(in the rows, 128 means zero)
One turn or mirror swaps these rows in pairs. Which row does each one swap with?
The rows were stretched afterwards, more along some directions than others.
rit: [ 87 104 122 114 148 126 131 157 120 119 115 159 135 159 133 120]
nasi: [137 144 129 101 113 137 143 135 149 119 147 118 116 102 127  96]
Ruk: [111 136 111  99 115 120  87 107 146 146 127 129 170 204 146 110]
segif: [123 143 143 140  67 165 106 130 158 121 129 104 130 179 135 111]
sov: [ 90  91 174 110 126 129 145 122 130 148 139 127 139 167 112 115]
sav: [ 87 135 170 142 137 112 132 134 124 155 114 129 165 179 108 107]
vuda: [117 133 129 167 117 114 122 141 159 148 109 112 162 173 122 117]
giri: [125 129 136 178  93 138  92 147 175 139 102 112 151 152 156 133]
bugo: [135 124 107 125 134 124 127 139 134  86 119 137 114 108 130 168]
dudap: [105 124 137 100  76 143  94 113 144 148 143 140 146 205 122  96]
Todo: [126 123 143 111 106 172 136 118 123 124 153 122 104 121 115 125]
leg: [ 98  92 150 146 153 143 107 145 112 148 107 127 141 144 142 142]
tepiv: [104 108 132 133 156 131 132 125 133 172 158  98 122 124 120  85]
Dem: [130 116 101 125 111 128  83 105 116 183 122 122 151 173 146 114]
lib: [107  93 127 137 165 137 136 138 143 169 143  94 126 125 148  91]
Zif: [ 86  78 144 108 134 154 115 137  96 147 134 124 121 180 115 129]
sekug: [108 157 130 117 136 151 106 127  90 149 145 130 112 161 110 103]
puz: [104  93 158  89 113 138 116 136 101 116 140 170 132 163 119 136]
mosef: [105 119 150 145 165 120 140 146  96 116 104 138 141 147 106 136]
dol: [122 150 119 127 142 133 107 124 135 140 141 115 153 154 125 117]
gugar: [117 120 115 104 143 112  92 131  98 156 149 150 131 178 108 111]
zalad: [120 148 149  98 116 116 130 115 116  99 123 157 142 136  99 145]
dafa: [114  91  96 161 123 114  91 153 129 122  86 130 139 147 129 157]
Volu: [116 156 145 142 123 113 100 133 127 107 131 144 130 160 115  89]
zader: [147 111 105 135 105 130 130 137 134 118 108 126 109  83 141 148]
sesib: [136 118 130 116  64 135 107 132 150 102 120 147 135 128 132 147]
rogu: [108 131 119 119 135  99 105 154 136  96 115 158 146 155 114 136]
Zib: [ 95 141 134 134 157  98 100 128 103 141 110 140 145 191  91 131]
nuzop: [123 153 105 114 104 111  84 111 137 144 112 122 166 191 133 121]
guz: [139 128  96 138 136 116 119 136 117 114 113 122 115 109 116 174]
Kepa: [109 123 140 104 114 131 107 139 145 134 126 129 148 166 153  82]
Mugef: [132 154 177 151  95 147 134 115 142 114 138 120 131 158 117 123]
zupin: [124 106 131 104 100 155  99 102 115 163 146 124 148 155 132 130]
kegil: [122 148 111 153 127 155 117 129 143 154 138 115 143 165 145 109]
tev: [121 129 112 149 113 145  92 120 134 143 101 101 159 163 146 116]
Sis: [133 127 148 115  74 168 129 117 163 146 160 110 139 140 143 111]
merur: [126  95 117 143 154 135 115 152 113 144 139 124 108 121 133 138]
zup: [139 160 120 137  91 122 107 101 154 155 143 119 155 158 108 140]
fef: [116 146 106 137 103 139 107 138 147 172 147 109 115 154 118 104]
Gepon: [135 180 128 168 113 128 125 123 165 132 121  90 133 134 111 124]
megoz: [112 129 139 143 142 111 102 151 127 104 112 150 131 166 138 101]
Guzen: [129 157 151 197 133 125 136 141 129 137 121 114 132 131 101 149]

zalad pairs with zup
Dem pairs with zader
mosef pairs with vuda
nuzop pairs with guz

